In the rows, 128 means zero.
One turn or mirror swaps these rows in pairs. Which row does each one swap with?
The rows were stretched afterwards, more along some directions than others.
q750: [ 97 154 117 107 142 154 133 112 107 122 140 107 136 102 142 134 123 123
 156 140 154]
q761: [115 151 118 136 147 127 106 123 117 134 138 120 123 127 121 131 150 156
 162 108 142]
q719: [114 128 133 149 142 132 121 151  85 118 114 145 120 129 116 122 164 135
 152 147 122]
q27: [130 114 107 140 114 140 140 131 112 147 125 123  94 110 144 157 131 120
 126 114 140]
q797: [113 140 116 147  88 138 137 107 108 134 139 117 122 114 129 126 146 140
 122 136 163]
q720: [ 96 141 141 134 147 150 127 117  90 114 115 129 128  99 130 120 155 130
 149 161 133]
q120: [122 149 123 145 141 131 140 139 110 126 115 122  94 159 113 118 176 165
 158 110 134]
q269: [121 128 115 164  84 116 139 149 124 150 126 146  96 121 122 133 161 145
 100 130 140]
q363: [127 139 100 139 123 119 137 142 107 161 146 151  93 113 126 149 112 119
 125 129 124]
q617: [132 107 124 156 101 129 144 152 103 147 112 127  86  92 138 136 143 113
 118 142 121]
q249: [126 124 106 129 140 136 135 117 119 139 134 133 105 115 140 151 130 114
 140 124 132]
q297: [108 150 128 135 104 136 148 136 115 109 124 131 131  99 122 118 118 103
  81 151 119]
q475: [117 164 116 146 147 139 152 151  97 151 142 143  95 103 125 112 154 130
 132 140 113]
q301: [110 155 109 120 124 142 147 120 130 109 131 143  96 135 118 118 141 130
 124 124 125]
q733: [132 122 106 166  90 106 152 143 132 148 121 144  95 121 122 124 153 133
  93 119 126]
q492: [115 136 126 137 124 144 142 135 123 121 135 119 130 105 133 145 148 120
  99 148 149]
q103: [ 92 173 121 123 146 155 121 129 116 112 129 125 107 158 121 137 154 154
 161 121 150]
q295: [102 148 107 134 117 149 123 131  93 132 120 126 141 124 139 152 126 118
 144 145 150]
q260: [104 186 128 143 151 141 158 141 122 117 124 122 118 115 126  96 154 124
 127 138 108]
q12: [147 111 129 140 103 130 117 149 120 132 120 117 116 121 112 160 143 132
  99 147 139]
q786: [107 150 128 132 137 137 121 107 103 127 139 135 124 101 116 136 126 136
 151 145 152]
q101: [ 98 153 118 122 155 158 142 132  90 119 120 126 107 124 142 135 138 124
 157 119 134]
q254: [ 99 172 131 153 136 132 149 123 121 107 133 123 110 124 108  77 150 146
 131 129 108]
q664: [109 137 136 140 115 128 163 125 114 104 112 125 120 100 124 112 137 116
  86 139 119]
q651: [111 131 136 156 112 153 138 134 101 130 108 116 108  93 131 132 142 119
 111 155 148]
q872: [120 146  96 116 109 143 126 103 121 135 131 132 121 143 134 167 140 144
 142 130 175]
q129: [ 86 157 129 141 131 144 119 143 109 130 120 130 107 127 124 130 154 152
 153 136 137]
q411: [ 93 179 101 119 114 147 133 133 111 135 133 133 126 114 134 124 115 107
 137 154 126]
q610: [ 99 138 130 126 115 145 119 117 117 143 130 116 112 101 139 150 147 140
 128 144 155]
q178: [129 118 102 155 109 113 147 160 120 162 126 161  70 142 132 146 160 143
 133 101 111]
q758: [120 142 120 138 128 140 119 154  99 112 124 134 100 150 104 122 170 148
 130 151 139]
q654: [114 129 142 162 135 135 132 142 110  96 113 113 134 111 122 117 143 123
 121 136 133]
q985: [109 153 119 140 161 150 131 160  95 123 112 138 113 144 129 134 147 137
 153 119 128]
q808: [116 159 109 148 113 129 136 137 113 151 124 135 118 129 116 110 134 138
 145 135 130]
q580: [137 116 116 151 127 126 131 144 127 138 118 121  99 130 137 163 165 142
 129 110 149]
q18: [137 117 127 135 141 133 131 131 106 140 108 136  99 112 135 150 144 115
 133 128 109]
q892: [137 109 133 144  93 138 125 143 120 155 112 110 101 106 135 169 142 129
 102 132 141]
q500: [121 140  95 136 117 124 121 114 141 129 129 128 113 167 125 153 154 158
 153 104 162]
q550: [142 134 124 149 100 125 128 150 115 144 125 119 119 120 116 153 147 133
  91 124 141]
q960: [108 185 121 135 139 129 140 153 119 127 120 119 127 116 123 106 122 112
 125 135 107]
q869: [ 85 169 118 136 138 158 123 120 106 107 120 119 133 141 122 126 152 153
 162 140 169]
q918: [127 114 109 145  97 142 104 162  88 149 130 143 112 135 125 159 150 121
 139 159 149]
q655: [115 143 117 149 127 153 141 159  98 100 106 128 134 152 118 129 164 135
 129 131 149]
q950: [118 121  98 137  99 138 131  96 121 139 141 140 129 126 136 177 141 142
 125 120 177]
q824: [128 109 141 160 121 141 139 155  90 135 100 135 111  95 135 128 160 109
 105 155 110]
q409: [119 142  93 128 113 140 120 147 115 154 132 140 100 144 141 170 134 121
 147 124 142]
q490: [109 151  97 131 104 137 131 104 117 147 151 146 116 129 116 124 130 143
 148 138 157]
q160: [110 159 123 145 147 132 147 124 124  98 120 115 115 148 119 110 169 154
 145 113 133]
q557: [115 138 109 147 110 145 114 159  88 137 133 141 128 145 116 121 161 138
 146 159 140]
q46: [116 161 115 144 140 137 159 135 124 141 117 132  89 153 119 105 172 160
 159 117 127]
q474: [114 161 120 122 134 150 145 119 117 116 133 109 123 124 129 131 130 129
 120 118 138]
q915: [121 132  93 137 100 144 134 133 110 139 142 150 100 141 138 158 166 131
 135 141 142]
q141: [ 93 176 123 136 138 143 121 114 109 117 150 137 122 138 104 116 140 152
 157 140 151]
q102: [112 158 130 165 108 127 148 143 110 116 109 116 136 129 118 108 149 126
 110 151 121]
q231: [121 160 127 154 107 122 159 115 135 130 118 125 116 124 111 104 147 146
 115 132 135]
q62: [121 145 123 151 130 148 135 162 113 123 120 133  86 147 110 137 142 146
 137 109 130]

q500 pairs with q101
q178 pairs with q301
q474 pairs with q580
q918 pairs with q141
q719 pairs with q490

One turn or mirror swaps these rows in pairs. Which row does each one swap with?
The rows were stretched afterwards, more along some directions than others.
q975: [138 101 162 134 140 161 128 110 153 134 147 135 130 150 125 107 120 127
 137]
q645: [145 100 145 144 122 142 115 116 128 153 148 126 133 136 123 137 121 157
 119]
q839: [110 142 123 116 134 115 136 146 117 109 123 106 119  99 116 107 152 105
 119]
q585: [151 127 142 161 127 122 114 119  93 154 137 154 124 131 105 116 133 119
  99]
q73: [125 134 138 124 148 129 134 145 123 114 116 112 113 121 115 108 151 128
 118]
q969: [129 119 119 126 111 115 123 142 128 145 148 135 139 114 133 134 115 134
 139]
q698: [136 110 138 133 115 160 116 111 155 136 147 132 132 130 132 110 118 150
 145]
q376: [104 141 119 113 134 118 134 149 123  99 121  98 118 105 121 114 156 106
 120]
q637: [147 130 140 155 126 116 120 122  92 152 134 152 123 119 104 117 132 121
 101]
q6: [116 123 122 132 136 122 112 140 121 103 116 107 132 138 133 144 164 135
 119]
q71: [129 132 122 151 135 145 122 135 114 144 140 129 120 122 130 105 128 134
 121]
q545: [126 119 125 148 130 119 112 132 110 157 146 127 145 117 118 136 130 113
 126]
q564: [148 108 140 140 127 141 123 123 128 156 153 126 132 128 123 126 107 153
 127]
q987: [121 124 113 130 125  93 136 137  97 116 127 140 135 123 137 137 133 104
 113]
q584: [129 113 131 117 138 132 148 123 137 121 122 122 134 122 139 144  93 132
 143]
q486: [128 102 145 131 115 165 121 109 159 130 151 131 136 135 133 113 120 144
 142]
q51: [123 116 128 150 130 128 109 130 113 160 147 121 144 118 120 131 129 125
 130]
q904: [140 106 132 140 122 137 115 129 125 152 156 125 138 125 124 131 113 156
 127]
q94: [134 116 140 143 142 123 116 135 126 134 139 112 136 133 110 123 145 145
 118]
q709: [135 121 132 143 154 133 126 123 129 108 115 119 110 151 138 119 156 119
 118]
q657: [130 120 124 132 122 133 120 122 138 124 132 128 128 122 134 120 132 159
 138]
q851: [130 130 146 123 154 134 138 140 124 117 119 115 115 125 117  99 147 127
 118]
q858: [146 131 141 154 140 129 122 128  97 158 129 149 121 125 110 114 128 115
 112]
q281: [144 129 139 151 141 132 126 127 101 157 126 150 119 121 112 119 119 122
 120]
q151: [134 102 150 131 114 165 123 105 162 132 149 134 137 139 134 114 113 141
 142]
q864: [137 121 133 135 119 138 121 116 143 133 137 135 122 125 135 105 134 148
 136]
q566: [134 114 134 131 112 159 116 112 154 136 145 126 134 125 138 107 120 153
 148]
q555: [132 123 149 124 158 135 138 138 131 113 118 118 116 140 122 110 147 121
 122]
q746: [146 120 130 153 143 135 139 115 123 141 123 139 108 131 127 126 113 130
 122]
q438: [125 133 124 155 124 141 102 139 104 152 147 130 140 124 119 117 141 127
 122]
q837: [124 133 119 143 136 120 128 139 117 118 136 132 118 125 118 107 141 105
 132]
q943: [135 121 147 135 152 148 143 122 140 124 134 118 111 140 129  82 145 109
 117]
q848: [136 122 117 118 124 128 137 116 132 125 122 123 141 115 150 132 101 124
 143]
q773: [136 120 140 131 147 148 127 125 139 134 140  96 125 130 123 104 135 110
 139]
q650: [143 112 143 129 150 140 131 118 145 127 135 106 122 141 130 117 132 108
 139]
q689: [143 113 136 134 152 134 124 122 136 127 136 107 129 141 129 117 135 102
 139]
q962: [117 144 121 118 140 127 138 147 122 113 121 101 116 102 116  99 149 108
 122]
q88: [140 139 108 131 123 115 138 124 115 141 121 132 131 100 145 122 103 126
 141]
q293: [153 122 143 158 128 125 116 115  99 155 133 156 122 132 108 117 136 121
  99]
q463: [132 125 125 147 130 122 123 134 116 125 144 139 122 128 116 111 134 123
 125]
q195: [135 119 133 130 111 147 120 117 148 134 139 132 131 126 135 112 123 156
 143]
q212: [116 127 108 123 131  95 140 138 103 107 126 128 134 117 140 133 134  86
 122]
q247: [134 129 113 123 116 123 134 119 127 134 121 130 139 111 151 133 105 124
 147]
q266: [145 128 137 149 144 134 129 133 106 156 129 148 121 125 115 123 112 125
 126]
q693: [134 133 111 135 124 121 129 122 111 146 132 136 141 107 142 117 111 117
 139]
q312: [133 110 144 145 142 128 113 130 126 136 137 110 137 136 115 124 144 152
 120]
q498: [129 114 125 114 123 137 144 114 147 115 122 119 141 120 150 139  96 123
 148]
q245: [162 125 132 140 144 107 132 128 125 134 123 133 126 139 128 124 120 108
 139]
q93: [136 121 117 123 116 131 131 113 133 130 123 124 141 114 152 133 104 135
 146]
q158: [131 117 123 119 127 133 143 115 136 118 122 119 142 118 148 136  99 121
 144]

q266 pairs with q555
q746 pairs with q943
q93 pairs with q566

